In the data rows, 128 means zero.
Each row of this table is followed by its label. One hidden rule gives the labels. It looks at one to three of the table's principal directions, none of them among the few with the most spread.
[129 110  81 132 117 134 127  96 131 151 132 156 111 168 150 126 158 102
 117 140 143 120 151 119 130 136 141 144 153] NH
[143 149 149 141 152 127 122 161 158 119 146 139 170 110  85 127 114 150
 140 126 174 103 104 146 144 128 113 111 116] BL
[110 136 103 155 164 117 109 115 162  98 183 165 118 130  63  82  81 127
 163 140 165 106 124 142 138 146 103  62 126] BM
[104 152 238 157 130 124 163 189  86  73  90  59 129  70 109 128  81 136
 120 123 119 147  91 201 129 108 128 115  78] NH
[117 162 114 169 145 114  98 131 105 138 105 149 151  82  75 119 136 101
  98  93 174 114  89 119 153 183  96 129 160] TQ
[136 124 142 125 160 136 149 134 172 103 217 153 141 121  47  91  82 167
 214 156 148 132 126 125 124 129 113  40 107] BM
[115 152 164 133 123 117 141 192 109 114  98  97 169  83 105 146 139 119
 121 106 126 139  99 142 122 137 130 132  99] BM
[131 116  64 129 139 122 118 105 150 125 160 163 132 165 108 114 158  99
 144 120 146 101 135 113 144 131 133 119 134] BM
[149 135 183 101 129 137 137 185 152 108 136  84 128  91 107 164 111 162
 132 128 116 119 108 140 113 131 105  84  97] HZ
[127 128 121 149 137 133 129  94 100 136 142 152 118 150 105 104 139 114
 131 129 131 132 127 118 137 135 119 124 140] BM
[129 161 206 112  97 132 141 225  79 128  42  40 150  52 137 188 142 130
  72 102 102 149  89 140 105 159 113 141 101] BM
[158  90  82 113 143 152 133  61 163 128 203 166  87 226 131  87 118 144
 171 177 136 102 170 121 136  98 127  91 136] NH
[139 104  65 137 133 140 125  62 110 140 171 168  81 199 102  99 174  83
 129 133 127 108 145  95 137 148 110 103 162] BM
[149 109 121 115 116 143 152 127 131 132 134 120 126 161 144 134 153 124
 134 142 133 120 139 132 132 113 144 135 127] BM
[183  93  89  86 144 137 115 112 224 109 183 135 118 205 163 134 126 162
 145 152 141  56 154 144 144  64 129 126 124] HZ
[151 121 138 117 143 133 130 116 147 114 153 125 131 120 110 126 114 152
 154 124 130 118 118 123 147 113 123 112 124] HZ
[160 121 183  89 113 166 164 140  96 146 146  94 120 140 118 130 121 174
 160 161  84 167 137  99  98 127 115  88 107] BM
[ 46 198 143 220 145  84  86 169  62 102  43 124 144  11  63 119  98  59
  62  66 183 135  62 169 154 217 100 128 135] BM
[153 147 136 143 139 120 122 187 185 132 125 143 192  86 101 170 155 131
 113 106 206  82  93 153 153 138 127 145 132] BL
[184 141 184  82 149 141 134 215 210 103 172  88 172  73  68 164  92 203
 168 135 157  94  93 135 125 133  88  54  96] TQ
[167  74 102  78 117 152 167  84 159 120 179 115  98 182 153 106 119 155
 188 170 108 131 166 112 131  89 152 106 136] BL
[196 123 141  62  86 167 148 202 142 190 111  96 164 149 155 215 219 150
  97 137 119 116 132  86  93 147 121 140 120] BM
[106 123 136 154 136 138 133  44  45 129 144 142  67 147  98  69 108 114
 144 134  81 173 134  96 128 145 106  98 148] HZ
[101 150 151 122  94 121 139 192  69 132  55  72 137  91 141 159 159  94
  81 106  92 158 114 127  98 161 128 147 111] BM
[152 144 183 117 125 136 125 155 104 133 106  91 126  79 109 169 146 141
  98  97 105 127  92 112 127 148  93 122 130] HZ
[138 154 201 108 111 139 137 223 108 115  83  54 136  95 128 188 141 136
  84 114 104 122 100 152 103 141 106 112  78] BM
[120 118 194 128 121 144 150 100  76 114 117  95  83 117 148 135 106 142
 133 129  75 167 128 137 128 104 139 124 100] TQ
[ 86 160 151 187 141 108 107 111  41 102  81 116 100 104  96 107 133  71
  75  81 112 132  90 146 148 152 100 140 129] BM
[112 109  92 116 144 127 128  90 119  89 174 131  89 209 123  74 109 116
 166 147  80 124 158 129 121  92 130  89  92] BM
[123 118  63 137 147 119 112 103 160 117 162 170 134 188 124 100 137 107
 145 135 153  94 146 135 144 109 140 127 122] BM
[150 123 146 125 155 129 125 122 179 105 173 139 136 133 112 122  96 166
 160 136 146 101 123 147 146  91 124 108 113] TQ
[ 65 133 103 186 137  98 119  73  86 113 115 166 113 150 142  63 105  87
 124 126 122 152 143 152 135 108 150 166 143] BL
[170  73  97  84 110 164 143  34 113 167 170 150  74 253 199 123 177 141
 142 162  58 136 188  80 115  69 148 156 139] TQ
[138 130 101 135 138 136 123 117 134 139 147 154 140 159 110 108 133 127
 138 142 159 115 133 122 137 136 122 119 135] BM
[113 120  88 148 137 107 129 114 176 125 144 171 163 122 134 104 115 124
 156 134 177 122 138 145 146 110 162 157 149] TQ
[134 116 127 102 108 130 133 121 121 154 113 125 134 137 175 153 157 136
 121 123  86 150 145 101 111 108 150 170 128] HZ
[112 134  62 174 142 115 108 102 112 132 135 182 132 188 105 108 189  58
  99 108 163  89 127 133 150 139 127 148 141] BM
[170  88 110  75 125 163 137  73 151 156 196 149  91 206 151 127 136 171
 173 169  81 136 174  79 106  99 127  97 123] TQ
[103 127 118 144 140 119 145 140 166 114 163 159 162 132 112  87  82 145
 184 164 165 142 147 156 122 111 156 110 113] NH
[149  96  70  90 127 134 119 113 183 124 168 139 104 197 159 136 145 128
 140 147 115  92 164 120 120 101 136 115 121] BM
[126 115 165 140 124 113 160 150 132  72 104  79 123 108 146 138 131 105
 118 109 132 107 107 191 157  80 156 159 113] BM
[157  93 169  90 103 153 162 114 128 137 128  99 101 165 200 163 145 157
 132 150  78 144 156 131 114  70 162 158 108] BL
[120 155 190 155 142 122 142 184 139 111 126 125 178  92 101 133 106 149
 137 128 159 130 103 172 130 111 134 128  93] BL
[148  85 122 115 133 139 117  21 116 114 155 123  22 191 176 101 109 135
 116 141  66 115 157 119 137  83 108 131 165] BL
[101 144 154 130 112 123 136 183 114 123  93 101 138  98 135 152 127 117
 110 126 121 146 123 149 105 144 138 126  99] BM
[158  84  53  68  92 153 145  88 134 178 138 139 119 196 188 138 178 128
 150 157 100 146 181  67 112 124 164 150 147] BM
[177  92  88  59 123 153 169 163 232 142 210 147 187 163 120 134 127 188
 230 184 162 124 165 105 113 104 167  82 101] BM
[106 155 155 150 122 120 126 150  74 140  89 123 153 105 120 138 154 108
 100 101 114 151 108 123 121 142 128 156 116] HZ
[120 135 105 122 117 122 104 123  98 133  82 107 111 126 154 142 144 103
  85 105 107 124 124 115 130 147 120 151 135] HZ
[159 138 129 101 108 136 123 185 166 170 109 123 171 111 146 175 158 151
 101 134 154 115 126 113 107 148 119 148 145] BL
[151 129 120 124 125 140 123 122 126 148 126 130 125 117 111 136 141 130
 118 126 148 119 118 108 136 160 107 118 156] BL
[ 93 130 100 157 153 117 107  65  98 101 148 149  84 132  93  64  75 111
 151 128 120 141 130 122 143 146 111  87 138] HZ
[102 180 166 196 151  95 110 187 101  90  78 112 164  39  56 143 141  78
  73  61 185  94  51 176 167 169  97 136 129] BM
[114 140 122 141 114 120 133 149 110 143  94 125 151  94 126 135 143 109
 112 117 146 143 118 125 126 158 134 148 145] BL
[138  92 119 127 129 149 138  45  96 113 159 123  35 182 133 100 125 112
 134 143  89 127 148 119 138 119 113  96 147] NH
[106 135  80 164 155 139 100  31  85 164 175 209 101 154  71  55  98 125
 164 147 141 162 144  71 134 180 100  82 166] BL
[132 158 159 140 110 117 124 215 128 138  65  97 169  75 130 192 178 103
  57  93 158 102  90 154 124 155 118 167 129] BM
[221  79 156  17 109 194 166 141 187 149 203  87  97 195 153 175 132 218
 187 192  79 124 170  85  91  97 120  53  88] BM
[145 137 123 131 141 139 108 113 129 151 151 155 123 134  97 131 139 136
 123 125 137 118 121  99 127 155  95 105 142] BL
[145 136 169 107 113 144 135 182 124 126  99  81 129 139 157 164 133 144
  97 140 118 117 127 153 111 117 124 129  92] NH
[135 134 179  93 140 148 142 140 115 104 160  83 109  82  74 103  45 190
 193 153  93 171 119 104 110 153  96  28  96] HZ
[152 130 143  93 132 136 115 145 169 143 145 128 149 108 135 156 109 180
 148 133 120 130 129 106 117 123 124 116 113] TQ
[111 155 149 151 138 128 131 148  85 123 124 127 143  96  66 115 127 114
 133 112 133 148 100 119 128 168 107  94 114] BM
[135 141 116 136 147 123 111 133 143 122 146 140 137 103  76 121 123 127
 134 114 155 108 106 116 141 160  96  95 143] TQ
[134 115  99 117 160 135 126 110 182 111 224 174 121 183  78  88  99 154
 199 165 134 113 152 120 116 114 116  50 101] BM
[177 117 139  76 139 143 156 194 231 115 191 118 187 111  93 141  95 199
 205 165 172 108 129 133 122 112 133  70 101] HZ
[167  88 100  63 103 147 148 127 171 145 144 114 132 192 199 154 157 156
 149 157  97 122 171 110 112  77 166 154 114] HZ
[136 114 138 113 141 152 135  73  84 112 167 117  73 174 104  85  98 144
 165 150  77 149 142 103 125 122 106  69 110] BM
[ 91 182 147 202 130  98 102 167  65 120  37 110 149  45  88 133 145  62
  40  68 182 113  64 162 158 193  96 166 164] NH
[151 141 177 120 121 137 132 154 105 132  96  92 138  94 129 162 142 141
 102 107 119 128 101 127 135 131 115 142 123] TQ
[105 130 139 168 127 127 136  76  49 134 109 140 104 137 121  98 145  93
 114 114 106 159 123 120 139 132 131 153 145] HZ
[102 129  94 152 116 120 124 108  90 143 101 147 121 146 143 124 164  78
 101 115 128 136 135 123 131 144 144 160 139] HZ
[112 120 118 150 137 109 126 103 124  96 123 127 113 137 137 106 122 102
 122 113 126 113 124 156 151  99 140 150 132] HZ
[174  79 161  67 102 153 162 123 158 118 148  76  72 169 191 167 141 159
 130 154  68 117 157 134 106  72 137 126 120] BL
[109 144 127 151 130 120 100  94  86 147 109 142 101 117 124 111 123 115
  94 115 108 143 124 105 119 157  96 137 165] BL
[101 132 124 158 126 115 133 128 127 129 113 148 145 125 145 119 126 111
 122 130 153 135 134 155 133 117 155 162 131] NH
Which label does each new row get?
[ 97 115  68 167 127 106  97  19  72 135  89 154  69 125 157  97 140  66
  86  90 116 134 129 105 168 147 131 183 200]: TQ
[207  97 210  48 138 175 165 179 233 107 221  89 119 146 123 176  82 242
 199 187 114 104 143 145 102  72 117  38  64]: NH
[ 86 160 156 154 152 101 115 156 129  82 112 108 148  46  86  93  42 143
 151 117 146 145  98 159 138 145 118  97 112]: TQ
[149 120 155 117 110 149 146 114 101 162 110 123 134 141 166 144 147 148
 122 140 113 153 139 114 124 111 146 166 132]: BL
[114 160 181 134 150 127 119 166 131 115 154 125 138  68  58 122  75 165
 155 129 125 149 103 123 106 164  88  54 103]: HZ
[155 103 116  78 130 148 139 127 177 128 188 131 117 168 130 133 116 168
 179 162 105 126 158 107 106 108 131  78 102]: BM
[144 122 131  95  98 131 143 175 148 146  97  97 153 106 165 169 152 136
 114 130 128 132 132 124 112 131 145 156 133]: BL
[ 79 176 131 178 131 113 112 164  77 143  93 148 161  82  75 110 123  96
 107 114 159 156 103 127 116 197 109 116 129]: BM
[ 79 168 156 188 158 102 105 107  58  96 105 129 116  58  58  87  88  99
 120  83 126 150  81 133 153 170  95 105 132]: HZ
[122 116  90 132 141 134 104  67 121 122 148 145  72 170 131  95 101 121
 128 142 121 117 147 120 137 136 110  99 142]: NH
[ 83 121 123 185 130 119 136  70  81 116 121 152  77 130 123  90 117  79
 117 129 137 147 133 153 141 140 138 132 153]: NH
[160  94 139  69 109 145 156 131 152 126 135  93 127 146 181 160 135 163
 158 142  87 139 151 117 122  81 165 140 100]: HZ
[ 74 143  70 182 135 103 111 101 105 132 107 177 145 133 120  81 121  78
 122 123 171 137 134 140 144 151 149 154 147]: BM
[179  58  28  36 119 168 148  70 212 169 248 182 107 236 142 117 149 170
 231 198 102 132 208  44  95 114 151  61 129]: BM
[ 66 143  95 214 151  87 103  83 106 100 108 177 118 111 111  86 117  60
 101  96 174 115 112 173 168 135 141 163 155]: BL
[ 84 152  95 169 142 100 110 150 118 102 110 143 147 116  96 109 129  77
 114 104 160 113 111 155 143 150 131 127 114]: BM
[145 163 131 118 128 133  91 166 123 167 104 130 156  94 105 166 151 139
  89 105 136 119 103  88 114 183  84 122 138]: TQ
[150 150 204 103 143 130 101 157 139 112 129  81 105  76 110 148  78 188
 109 118  84 120  99 123 108 130  63  90 123]: TQ
[112 109 128 175 155 120 123  31 121 102 160 164  69 145 124  71  86 119
 141 134 136 122 134 152 162  99 125 130 166]: BL
[ 98 144 117 145 110 111 124 139  96 153  71 136 165  87 154 146 153 101
 105 100 135 159 121 118 131 146 161 187 133]: HZ
[115 132 182 143 119 110 144 152 119  85  76  67 119  78 160 122  84 131
 101 120 128 128 109 189 141  98 135 163 137]: BL
[139 121 131 102 119 119 123 149 141 108 103  87 123 120 160 156 138 126
 105 108 103 108 122 136 131 106 131 150 121]: HZ
[128 130 120 124 109 121 135 150 118 147  97 125 157 123 152 155 177 107
 104 109 124 131 125 120 125 125 148 176 134]: HZ
[128 115  75 107 115 112 121 136 164 132 113 131 149 133 167 145 152 113
 123 117 136 112 141 123 133 117 157 167 138]: HZ
[106 124 159 132 121 124 130 111 111 124 107 120 112 124 178 136 105 139
 123 130  93 156 142 145 121  93 157 160 107]: TQ
[ 95 155  84 172 159  92  75 102 153 127 125 183 151  96 107  93  90 119
 118 106 175 110 115 133 152 146 114 148 164]: TQ
[177 105  62  71  96 139 101 119 177 203 121 151 133 159 194 194 208 134
  86 123 117 103 156  61 106 141 126 180 180]: TQ
[158 125 108  81  83 146 125 148 117 200  87 112 137 107 163 178 182 135
  89 128 112 149 138  62  93 182 114 155 178]: BL
[114 161 141 154 158 100 110 184 190 109 140 151 193  45  71 135  91 146
 148 107 195 108  90 154 144 148 120 111 122]: TQ
[ 66 180 153 205 124  94 111 164  50 125  35 122 155  67 115 127 146  61
  49  78 154 140  85 166 138 167 122 186 140]: BM
[112 129 101 126 128 123 119 114 125 145 133 155 143 154 144 112 129 129
 140 136 116 144 147 111 116 119 143 144 122]: HZ
[156 123 114  82 141 131 102 137 204 124 166 123 124 138 137 121  74 190
 150 158 124 103 146 117 108 115  98  92 135]: BL
[ 85 143 118 179 150 113 126  97 101 117 136 170 145 122  96  75  95 112
 158 129 156 152 125 142 149 131 147 127 121]: HZ
A new table starts here. Each row of this table is followed by its label. One hidden rule gives the labels. It looks at one to three of the table's principal directions, none of them among the few with the most spread.
[127 158 177 129  75 184  73 105 199 120 157 121 113 138 129 150 182  88
  83  86 140 128  88 235 192 108 126 161  84] 1
[141 128  89  88 141  60 144 148 115 109 112 133 121 102  99  68  80 173
 134 103 110 111 138 132 143 122 135 158 156] 3
[113 104 125 144 130  95 136 100 139 147  85 100 126 114 121 150 161 157
 116 110  95 108 153 116 133 123 119 100 154] 1
[133 134 110 166 166 209 171  96 123 173 118  76  81 121 120 116 166 142
 160 138 135 146  78  99  85 144 116  85  69] 3
[107 112 141 155 156 130 141  88 129 148 110  96 110 111 145 146 154 122
 138 136 121 130 126 110  91 124 124  92 101] 4
[ 99 128 139 134 131 115 112  86 137 143 138  83  50 155 141 184 210 118
  87 149  97 123  98 158  96 143 118 101 130] 4
[153 144 183 140 100 174  86 141 193  96 143 174 205  88 132 124  99  92
 132  64 169 107 126 207 220  85 141 196  76] 2
[154 143 181 135  88 178  83 150 188  92 157 177 198 101 132 130 101  90
 124  76 165 115 123 203 208  89 140 193  85] 3
[130  87 138 164 103  99 112  93 144 187  87 104 113 127 143 201 206 140
 116 129  97 121 126 120 122 143 111  63 177] 3
[121 113 139 126 155  79 106 129  96 118 104 175 191 119 138 121  75  99
 174 127 160 112 187 130 166 138 137 175 143] 3
[101 133 103 109  90  75 143 140  83 143 134 108  49 208 139 194 188 164
  59 223  65 152  93  64  26 179 121  38 235] 1
[129 131 123 125 123 113 114 146 112 124 140 142 119 159 133 158 148 127
 116 147 124 112 123 134 127 148 120 141 159] 4
[102 114 114 163 141 112 155  90 139 156  78  76 108 127 119 172 185 167
 105 124  93 119 128  91 110 135 115  75 160] 1
[150 136 134 123  96 139 115 171 147 119 130 164 190 123 125 119 106 128
 132  95 143 109 150 146 191 114 130 154 134] 4
[154 159  71 118 170 137 182 139 113 148  94 114 109 119  79  98 121 201
 153 122 116 109 100 103 149 165 138 121 144] 3
[158 105 147 171 144 162 115 133 152 151 102 154 208  82 133 131 118 113
 189  73 165  91 157 153 205 113 122 162  88] 4
[135 145 137 130 100 156 129 147 160 118 130 131 152 122 121 119 130 138
 110  98 129 119 119 146 160 107 127 135 116] 3
[120 116 126 101 100 117 120 131 109 129 139 132 120 149 129 118 120 121
 116 151 110 150 161 113 111 131 130 110 147] 1
[168 143 152  97 111 151  97 167 129 118 138 202 201 108 120  79  66 106
 176  94 163 101 161 190 222 126 145 197  95] 1
[154 123  83 114 151 124 150  98 123 179 111  87  52 126  99 119 172 169
 140 126 103 126 103 127 125 158 121  97 139] 2
[136 128 183 127  83 152 115 143 147 105 149 167 170 114 160 119  92  97
 114 135 144 147 126 125 104  87 133 117 105] 1
[132 106  85 100 113  69 128 128  87 143 136 118  64 184 122 163 157 150
  92 187  94 154 133  75  70 165 115  89 230] 4
[112 103 121 136 171  81 144  93 132 118 110  92 100  88 130 110 125 140
 131 106 116 116 134 123  97  99 119 134 110] 3
[113 123 108 113 116  74 127 116 136 121 129  96  80 133 125 123 144 142
  89 125 106 143 109 129  99 118 121 116 161] 4
[130 151 140 126  96 159 134 148 152 115 133 133 147 129 123 113 124 138
 106 112 127 128 113 137 143 110 129 126 116] 1
[135 182 166 132  95 166 118 141 183 130 125 143 161 122 139 139 145 119
 109  97 150 114  87 178 187 116 142 121  98] 1
[134  97 198 171 126 157  86  85 151 147 117 153 171  94 166 161 134  67
 163 117 163 127 139 163 142 110 126 136  80] 1
[102 130 130 136 150 115 131 128 111 115 123 130 146 125 133 132 110 119
 141 138 129 125 143 122 123 136 139 136 119] 0
[154 104  73  96 151  94 161 139  63 169 108 135 107 144 108 104 112 168
 166 167 105 129 170  62 104 172 126  92 180] 3
[160 147 152  89  59 208  90 128 167 137 172 148 137 139 124  73 112  77
 123 101 165 179 134 181 183 104 133 142  80] 4
[111  97  70 105 166  52 125 100  69 162  92  99  81 134  97 104 134 150
 168 137  95 123 166 133 136 181 129 137 168] 1
[103 163 179  69  28 157  61 145 162  45 227 158 108 198 137 144 119  62
  19 156 124 183 125 187 121  97 142 167 140] 2
[153 137 181 142 117 171 108  95 187 162 123 127 126  94 148 155 178 111
 131  92 135 101 102 191 171 109 129 109  70] 4
[156 104 135 166 147 163 123 132 140 157 104 143 189  88 127 130 125 122
 188  86 153  97 154 142 190 125 123 148  93] 0
[ 89 139 224 143 129 108  58  64 159  82 171 150  98 164 196 222 168  27
  64 168 172 140  97 181  84 106 121 160 121] 2
[149 130 127 104 115  99 124 167 112 115 139 168 144 135 133 121 102 137
 129 139 127 111 133 126 130 131 130 141 156] 4
[ 94 161 214 168 139 169  89  74 223  97 130 111 160  86 162 146 161  62
 105  48 177  97 106 234 197  60 125 182  19] 4
[139 123 132 124 151 106 129 114 129  98 132 147 132 116 128 124  89 122
 123 132 152 138 129 108 110 111 129 157 144] 2
[156 163 100 163 152 237 186 185 131 136 104 133 209  97  97  40  83 164
 197  69 173 101 118 110 189 115 118 162  48] 2
[155 157  93 168 158 224 188 170 137 150  88 119 197  87  91  46  96 175
 199  60 164  98 113 114 195 120 118 151  55] 2
[149 125 120 139 130 147 145 156 132 138 106 145 186 104 120 104 104 146
 160  96 140 106 155 113 170 118 126 134 117] 4
[121 114 115 104 140  14 130 174  78  94 111 179 164 128 136 137  73 155
 130 158 106  94 164  95 110 142 140 145 208] 3
[128 122 163  65  48  50  29 126 152 113 164 166 109 141 137 146 134  79
  89 120 107 138 140 246 188 132 153 165 168] 0
[127 144  68 105 131  70 154 158  92  99 138 119  69 177 107 122 121 176
  81 167 116 144  80  77  63 150 113 135 219] 2
[124 143 145 118 106 106  97 148 129 108 148 155 128 163 141 167 145 112
  96 143 130 111 117 158 139 138 125 153 161] 4
[102 130 158 154 154 135 132  90 143 132 117 104 116 109 149 149 152 112
 129 127 129 120 112 140 107 118 129 111  84] 4
[122 126 145 204 188 229 184 123 105 137 118 120 166 105 149 128 108 117
 188 157 168 139 102  53  59 126 121 102  47] 1
[132 134  96  88 108  91 110 173 118 103 136 152 158 129  98  89  84 140
 134 102 118 118 164 160 192 135 144 179 155] 0
[133 132 103 115 113 103 118 148 113 130 143 127  90 169 120 155 160 144
 102 149 110 122 106 133 121 156 119 131 180] 4
[110 108  91  97 139  57 101 109  85 149 112 116  90 146 107 118 137 128
 149 136 104 126 161 161 153 174 133 150 168] 3
[121 174 183  97  38 164  80 170 163  77 211 165 117 189 155 181 149  85
  37 167 120 152  83 175 114 116 142 126 139] 0
[ 85 168 230 125 122 182  84  53 195 108 176 102  76 125 179 160 188  42
  78 123 142 132  89 230 117  85 137 126   9] 4
[121 103  63  89 129  62 155 132  83 134 120 101  82 139 105  81 101 165
 123 152  94 164 154  68  77 140 127  99 187] 4
[119 143 137 141 114 155 144 138 144 116 124 121 143 127 127 123 130 141
 109 119 125 127 114 118 123 112 125 119 117] 1
[174 153 144  84  88 160 103 177 134 111 152 197 179 119 110  72  68 120
 152 104 149 117 139 185 203 126 148 184 107] 1
[149 137 180 136 115 162 105 103 175 158 124 139 136 105 149 154 167 106
 133 101 138 102 115 185 173 115 131 114  81] 4
[145  80  28 139 197  69 208 157  40 167  59 115 145 111  91  85  82 216
 202 148 103 113 183   0  90 170 116  95 198] 3
[133 109  86 143 173  75 169 101 112 177  72  87  83 104 110 154 166 195
 145 137  83 105 111  87 102 163 129  68 170] 3
[159 106  94  85 130  95 138 141  78 156 124 153 114 145 116 108 106 148
 153 162 113 133 172  87 117 160 128 108 177] 3
[136 137 113  90  86  75 120 146 147 106 142 126  96 131 118 112 121 152
  77 120 104 141 101 143 120 112 132 126 175] 4
[144 102 128 127 177  91 129  80 112 156 106 128 102 103 134 141 126 123
 163 143 135 128 137 116 110 144 133 116 134] 2
[134  90  59 195 212 144 211 146  73 157  74 102 171 107 112 118 102 182
 200 137 141 118 157   0  84 145 106 100 142] 0
[112 107  76 116 143 110 160 150  27 151 129 135 116 186 130 126  98 131
 160 227 120 179 165  14  42 190 130  74 191] 0
[145 144 125 157 107 187 156 153 129 142 136 125 123 144 133 140 143 146
 121 156 135 152  65  85  80 136 120  84 130] 3
[123 120 142 130 112 138 129 165 116  87 177 153 148 156 157 160 107 102
  96 170 134 147 142  77  70 108 124 121 145] 1
[112 122 130 125 117 116 113 136 122 107 142 131 134 131 130 120 112 113
 122 128 127 137 136 140 124 122 130 150 127] 3
[121 174 164 145 113 199 121 147 181  81 159 136 160 117 125 131 119 112
 101  98 149 123  84 177 162  98 143 167  68] 3
[116 112 136 133 170  95 133  92 145 115 113 103 114  80 130 101 120 129
 137  89 127 105 135 152 126  93 123 155  88] 3
[ 96 136 149 142 151 128 120 100 141 122 117 112 136 112 135 133 135 107
 135 111 133 118 135 160 148 123 138 141  88] 2
[135 148 171 122  79 177  78 110 187 126 149 133 132 127 126 131 158  92
 104  84 142 129 112 221 199 108 131 161  87] 1
[119 151 142 142 116 158 140 134 150 117 124 120 139 131 127 130 139 138
 106 117 128 122 107 129 130 114 124 123 114] 1
[156 123 140 159 142 143 142 107 142 183  76 136 160 101 138 139 144 137
 168 110 154 113 126 110 157 134 121  93 124] 4
Here are more rows. What is the label of each one?
[159 164 119 166 145 238 181 176 140 146  97 140 213  87 105  47  87 160
 199  69 173  99 112 119 191 114 122 148  42] >> 2
[128 100  88 129 111  59 153 120 106 155 101 103  78 163 129 177 167 176
  82 177  88 154 118  38  50 150 110  46 244] >> 4
[137  97  65 187 212 145 208 143  79 160  73 105 168 103 111 118 107 182
 202 133 139 109 155   9  96 147 110 102 133] >> 0
[138 140 152 177 115 201 152 135 141 145 130 125 133 131 150 154 150 128
 126 153 148 148  63  90  74 124 118  79 104] >> 3
[117 121 113 127 134  91 122 138  95 125 132 132 106 165 133 159 147 131
 115 162 118 119 127 113 101 154 116 132 176] >> 2
[143  99  71 153 190  83 187  94 108 196  53  76  85  88 100 143 166 213
 168 128  81 102 114  71 104 168 127  57 164] >> 3
[121 130 134 127 125  98 109 139 113 119 137 144 117 159 141 165 150 121
 110 150 125 108 120 139 120 144 118 143 163] >> 2
[137 126 169 136  95 151 128 149 134 113 140 164 171 118 156 124  94 111
 124 143 143 143 125 105  97 101 131 110 115] >> 1
[108 117  96 116 139 137 149 140  45 142 144 133 114 179 133 121  99 112
 156 216 127 184 158  43  51 178 135  85 154] >> 0
[163 100  83  87 143  90 148 140  66 167 108 152 119 139 110  99 101 160
 171 161 111 125 183  75 121 168 127 104 180] >> 1
[129 141 139 111  94 124 112 106 200 118 119  95 113  85 105  81 142 144
  95  42 113 115 110 211 191  78 127 155  91] >> 1
[141 135 137 133 110 156 128 163 141 123 129 152 184 119 129 114 110 127
 140 102 142 111 145 133 170 112 127 143 112] >> 4
[122 125 103 112 120  80 134 128 134 122 125 102  90 124 119 111 134 153
 101 117 106 134 110 129 111 118 123 121 156] >> 4
[ 79 142 168 156 199 110 116  85 122 101 124 122 128 121 158 164 137  83
 140 136 153  98 126 159 118 128 133 167  79] >> 4
[140 125 106  88  98  91 124 130 154 123 120 113 112 105  99  74 117 159
 108  78 103 125 140 162 167 103 129 141 140] >> 3
[111  96 152 149 144  78 120 106 127 140  89 139 176 104 151 172 127 117
 143 126 123 109 184 106 140 124 135 106 150] >> 0
[113 181 180  76  60 103  77 116 199  59 193 135  74 149 146 145 136  90
  15 126 129 163  60 209 119  83 147 149 136] >> 0
[129  85  51 200 215 152 217 138  66 165  75  87 153 115 111 123 116 184
 199 147 135 126 152   0  66 152 100  88 142] >> 0
[137 124 103  97 109  96 134 126 158 126 110 104 117  95  97  73 118 166
 113  70 102 121 142 154 169  99 129 137 133] >> 3
[126 149 169 128  89 162  81 106 179 123 145 128 121 136 130 148 168  94
  97  96 138 124 105 214 183 116 128 157 100] >> 1
[114 110 105 166 167 126 152 119 102 166 104  86  94 116 126 149 173 156
 162 140  97 105  99 119  96 161 121  96 111] >> 4
[109 120 118 153 148 125 139 110 119 160 116  81  77 119 130 149 183 146
 140 136  91 113  89 144  98 152 125  93 104] >> 4
[127 154 137 121  99 153 127 149 152 110 138 133 143 134 121 118 127 134
 102 111 127 124 115 147 152 113 130 138 120] >> 3
[114 112 100 111 129 138 139 147  46 133 153 146 129 181 135 118  85 101
 154 214 134 188 172  43  59 170 136  98 159] >> 0
[111 102 111 151 141 102 152  94 132 155  79  83 110 117 115 150 172 170
 117 114  87 110 147  97 116 129 113  87 155] >> 1
[ 82 149 116 128 183 137 166 136  77  72 159 117 108 155 135 111  86 118
 122 184 137 148 123  70  38 131 132 143 105] >> 3
[124 119 130 117 160  76 106 133  90 114 110 176 177 123 131 114  73 104
 173 130 158 110 178 137 165 145 138 186 146] >> 3
[128 125 122 111 154  86 110 136  98 117 109 170 176 117 119  97  70 113
 175 118 155 113 175 146 180 145 141 187 138] >> 3
[142  95  58 181 200 143 208 140  89 169  69  95 160 102 105 112 115 192
 194 123 131 115 154  12 104 145 108  92 141] >> 0
